One vector is turned by the same rotation once a step. Each row is the vector after some number of steps, and that number follows the row.
The counts run from 0 to 590.
-11  -3  -5  17  -3  8  -6  9  -8  -4  5  14  -3  -13  -17  -1  -1  2  13  5  -6  -6  -7  10  4  8  -8  9  2  -9  13  -8  8  4  -14  0  -13  -7  1  43  -14  -6  -7  -18  6  -4  6  -22  9  -9  -1  16  10  8  -1 | 23
-4  -10  6  -2  -3  6  3  11  11  4  -11  -4  -25  11  -4  -8  -17  9  -11  -9  -4  -3  10  -9  18  -9  -14  -14  -8  -6  12  18  12  -21  -18  8  -8  -16  -7  -7  -10  -17  -3  -10  16  -14  -16  9  -25  2  4  -3  0  7  4 | 466
-17  -4  -25  14  -12  10  -5  -1  7  1  -5  15  4  -2  -1  -10  9  -6  21  5  -14  8  2  0  -4  2  9  -9  9  -8  12  10  -5  -1  -4  4  -32  1  12  25  -16  -13  2  -10  4  -12  -6  -8  5  2  13  -1  1  -14  -2 | 54
-13  -2  0  10  -3  20  -13  10  11  2  -20  25  -17  -1  -8  0  -6  -6  3  -3  12  -6  -2  -13  3  -12  -4  -35  -5  -11  3  5  5  8  -15  5  -2  4  14  21  5  -11  -2  -8  0  -3  -6  -13  -12  2  -13  -5  -17  3  3 | 145
-18  -6  -4  22  4  -9  5  2  -6  -5  3  -5  -10  -8  -9  -3  4  -18  1  8  -3  -1  20  2  0  -1  1  21  -8  -5  2  -4  13  -1  9  13  -5  -29  -17  22  -12  -1  -6  -9  -6  0  3  -4  -5  -11  8  15  27  5  -5 | 480
10  2  -13  -7  -6  -18  1  -2  1  3  1  29  0  -3  0  14  -19  7  -2  -2  -6  -1  -7  -19  -5  5  23  1  3  -19  -2  34  -5  -2  -6  8  -13  -11  6  20  -10  7  3  -11  4  2  -13  1  -9  9  1  5  -16  -2  -9 | 384
4  -3  8  1  -12  -5  16  1  6  14  3  2  -12  -11  -4  -12  1  6  -5  11  -9  -2  15  3  -1  -1  3  -7  8  -18  5  21  3  -23  -8  17  -14  4  1  -9  -25  -3  -5  -13  5  -24  -2  13  -26  7  18  -1  14  -15  7 | 188
-14  -16  7  12  -9  -12  5  -3  -11  -7  7  1  -21  -14  -2  4  -8  7  -10  2  -4  -5  6  17  -9  -18  -7  3  -1  -12  -4  -7  10  -4  -9  7  15  -21  -3  16  2  -7  -9  4  -7  -1  -4  -4  -13  0  3  30  25  6  19 | 420
-3  -5  -25  8  -11  -4  -2  -6  2  -4  6  -21  2  7  -13  22  -1  17  -6  -4  3  1  -11  -8  5  -5  14  25  -3  -1  7  12  11  14  -2  -1  8  -4  14  20  -5  -1  2  -6  17  -6  -28  -22  -1  -9  -5  0  0  -6  8 | 169
-10  4  -7  22  -13  -12  0  11  0  -2  10  22  3  -22  -5  7  -2  -9  8  13  -4  -2  2  -10  -22  7  -4  -1  0  -9  16  22  7  9  -5  8  -14  -14  14  19  5  -10  4  -12  1  -3  1  16  -4  10  6  7  -3  -10  -16 | 193
-6  -16  -12  1  -8  22  -8  2  9  7  6  11  -2  -5  -5  -2  -3  15  -1  -3  -19  -3  -12  5  -9  -3  3  -11  -5  -7  5  6  -7  4  -12  0  -8  9  19  12  -7  0  6  0  -8  0  -15  -31  -32  8  -24  4  6  -3  21 | 499
-15  -19  -13  0  -6  -4  10  -11  9  -1  -8  -4  -4  -2  -4  1  13  -2  7  4  8  11  17  5  24  -22  -10  -10  0  -1  6  13  -1  -8  3  3  3  -6  4  9  -5  -7  -12  1  -14  -6  -18  -11  -36  7  -1  0  20  -3  12 | 365
-6  -9  6  14  11  12  -5  -1  -11  -2  2  14  -10  4  -20  14  -7  18  -7  -16  -4  -9  -9  -7  7  -2  -3  -2  -6  -8  11  10  2  14  -12  5  -1  -3  1  16  -8  -29  1  -17  23  -15  -2  -14  -4  -5  -9  -4  -12  13  10 | 338
-4  -3  -14  -16  -22  8  -2  -5  14  -13  -14  21  -15  -8  6  -11  -12  -6  -4  -16  -3  8  -13  14  7  18  14  -14  7  -7  1  17  -9  -13  -6  6  -13  -2  10  19  0  -2  -10  -9  6  -6  -12  -21  -13  8  1  -1  3  -1  3 | 244
-11  5  -4  9  -21  -3  6  3  1  1  15  16  3  -10  -6  -4  3  5  1  22  -18  0  -2  9  -12  23  6  12  8  -10  17  5  8  8  -8  8  -21  -2  7  27  -12  -1  7  -26  10  -6  -3  -9  -8  3  10  5  11  -14  -2 | 509
-6  -1  -2  15  -18  4  -3  8  12  -8  4  12  -21  -9  0  -4  -20  -5  -12  -8  -10  -6  -16  -2  -16  -4  1  -9  -14  -16  2  6  -7  3  -11  8  -9  -13  17  -5  17  -16  3  10  12  -17  -17  4  -14  17  -13  8  0  2  1 | 460
3  -16  9  7  -11  5  0  16  4  5  -13  19  -14  -17  -7  -8  -11  -25  2  1  0  -7  16  -4  -9  -7  -3  -22  -6  -6  0  17  2  -11  -2  10  -5  -22  3  10  -10  -2  -7  -1  -25  9  8  2  -26  -1  2  14  14  0  4 | 412
1  -3  6  27  -6  33  -5  11  -4  5  -7  4  -12  -5  -17  2  1  -8  7  3  5  -12  -2  -9  -1  -1  4  -7  2  -11  15  7  11  13  -2  6  -5  8  16  17  -17  -20  3  -18  9  -16  0  -7  -4  -15  4  -5  -1  -13  7 | 408
-12  -2  -14  16  6  12  -17  8  8  14  -10  4  -12  -7  -16  -4  -7  -19  3  -1  4  -9  -6  -13  6  4  5  -2  -13  -11  7  6  5  -2  -4  5  -18  -4  0  34  -12  10  -6  -11  3  -7  -8  -23  6  -11  -13  1  -6  10  -8 | 84
-3  5  -8  -1  -9  -1  9  2  9  1  1  12  10  -5  -9  1  -3  6  3  14  -2  4  3  -7  22  22  0  8  -1  -5  25  23  11  -1  -1  -1  -18  1  2  20  -15  -6  4  -27  15  -13  -14  -6  -18  2  10  -10  -7  -7  -7 | 247
0  -13  5  1  -1  17  0  4  4  1  -7  5  -29  8  -4  -8  -20  15  -9  -14  -9  -6  3  -3  8  -9  -1  -12  -7  -7  10  12  6  -14  -15  10  1  -16  0  -3  -12  -21  2  -5  15  -11  -8  -4  -22  -1  -3  4  -1  8  13 | 467
-5  -11  0  -3  -8  -13  6  -9  5  0  2  14  -10  -12  -6  8  2  13  1  -2  2  2  -10  4  17  -16  1  -11  -3  -12  -8  13  -14  -13  -14  0  6  4  9  6  3  3  -17  7  -1  -17  -21  -16  -33  17  -14  2  6  2  17 | 236
-25  -11  -10  -5  -14  -9  4  5  12  0  5  6  6  -20  -12  -11  12  0  9  0  -12  14  0  23  2  7  -24  -4  -1  -2  8  6  -5  -17  -6  4  -17  -2  5  26  -4  -13  -16  -5  -2  -11  7  -8  -11  13  2  3  20  -3  -5 | 372
-17  -5  -8  1  -20  -2  13  4  10  -10  9  -19  -2  -12  -9  -6  6  9  -5  4  -7  12  0  16  11  12  -15  10  -2  9  20  10  8  -11  -3  -2  -3  -7  7  2  0  -21  -11  -7  11  -19  -14  -6  -17  8  7  1  21  -5  4 | 110
-20  1  -1  16  1  -6  -3  4  0  -6  -4  2  -8  2  -22  20  5  -3  2  -8  17  2  -8  -7  21  -2  -3  3  -10  -1  5  6  -5  15  2  5  -3  -7  5  26  6  -24  -10  -14  22  -19  -3  -3  0  -1  -15  -8  -8  8  -12 | 77
-6  -6  2  8  2  -15  0  -2  -1  11  -7  4  -30  -7  -5  0  -8  -22  -11  5  0  -11  8  -8  -6  -6  18  3  -8  -13  -18  7  -2  -13  -2  17  -1  -25  -10  16  -12  18  -20  -1  -12  0  -9  -4  -11  -6  -6  12  18  9  3 | 482
-8  -15  4  11  -13  -8  9  1  -8  -5  8  -12  -20  0  -3  3  0  8  0  8  -7  -3  14  16  -7  -21  -5  13  1  -3  -1  -4  20  -7  -11  8  10  -29  1  15  -9  -13  -6  -3  -7  1  0  -4  -14  -7  10  25  29  -5  16 | 419
-6  -8  3  15  -5  18  -7  7  -11  -4  1  12  -12  -2  -14  0  -7  10  10  -6  -4  -6  -13  18  4  2  8  7  1  -10  2  -7  4  3  -16  1  -11  -7  7  32  -16  -15  0  -9  14  -10  3  -27  5  -13  -6  12  3  4  10 | 22
-16  -10  0  0  4  1  -4  8  -2  6  -8  11  -10  -3  -15  2  6  -3  3  -6  -3  6  14  -1  -7  1  -19  -10  -7  6  4  13  7  -11  -7  14  -10  -26  -5  29  -9  -19  -7  -23  -4  6  19  6  -4  -4  -1  4  -3  10  -16 | 472
3  -15  -4  -2  -2  1  7  0  -6  -2  4  1  -1  -4  1  -4  -14  8  -11  -13  -23  5  10  6  -7  17  4  7  -6  7  9  27  -4  -17  0  10  -13  -25  -4  -4  -23  -10  6  -11  -1  2  -3  -3  -26  1  16  7  17  -1  13 | 250
-25  4  -20  26  9  -15  0  -3  6  5  7  4  -4  -2  -5  8  15  -20  -6  9  -3  7  15  -16  -8  -6  -6  6  -8  -10  11  7  -4  15  8  15  -13  -16  -3  14  5  -7  -3  -6  0  -8  -12  12  -7  13  -8  -1  3  4  -21 | 263
-1  3  5  11  -3  2  -3  10  -1  8  -7  -3  -13  12  -21  5  4  -6  2  11  7  -12  4  -7  12  3  18  15  -6  -5  5  -3  11  7  -2  12  -15  -10  -1  29  -24  -1  0  -27  13  -6  3  -7  -3  -20  -6  -6  0  -7  -6 | 347
1  -15  -6  -11  -8  0  9  -5  5  0  -3  -15  -13  5  -12  -11  -4  5  -7  -13  -1  4  -2  10  23  10  8  15  -5  2  2  13  3  -23  -1  5  -8  -13  -1  4  -24  -10  -13  -9  8  -14  -10  -14  -22  -7  7  -1  21  0  10 | 566
-7  -15  -10  -3  -10  6  10  -3  11  8  2  -17  10  5  -15  -1  21  1  -4  -5  -5  10  13  6  5  3  -3  4  -9  7  15  14  -4  4  14  5  -14  2  8  5  -14  -28  1  -16  0  -12  2  -5  -31  5  -12  -14  15  -14  2 | 179
-18  -10  -12  -2  -6  -21  9  -9  0  2  -6  -1  5  1  -4  -4  8  -8  -8  -2  1  10  22  1  -9  5  4  4  13  -14  -2  14  0  -2  16  14  -13  -19  -8  21  -13  -16  -1  -24  6  -2  10  12  4  0  14  3  10  -5  -14 | 125
-6  -8  -4  11  -9  -19  6  8  7  1  -4  -10  11  -23  -16  13  6  -16  3  11  24  2  12  -4  -4  -16  -9  5  1  -13  -6  22  15  1  9  3  9  -12  7  35  -3  4  -13  -10  -18  -2  4  5  -8  -5  -3  8  13  -11  -10 | 225
4  -15  -7  16  -11  -5  8  -5  3  5  10  -2  17  4  -11  8  2  6  4  5  -3  3  7  -1  0  -2  19  17  9  -25  5  11  5  20  16  2  -16  2  7  17  -16  -7  20  -15  7  -12  -8  -1  -12  0  1  0  5  -22  4 | 447
6  -5  -12  14  -3  -3  -11  0  -11  6  -8  12  -18  -7  -10  18  -7  -15  2  -1  11  -13  -8  -15  -16  -10  25  2  -3  -14  -13  18  -10  6  -3  12  5  -11  12  26  -16  11  -11  -6  -9  0  -4  -11  1  -9  -6  7  3  -2  2 | 353
-27  -1  -25  20  -7  2  -9  8  7  -9  -4  6  -5  10  2  3  0  -5  7  -3  -7  6  7  -8  1  -11  -9  -2  -5  4  23  4  11  9  -11  -5  -10  -23  7  21  8  -24  6  -7  14  -6  -17  2  -2  2  9  6  -7  6  -10 | 332
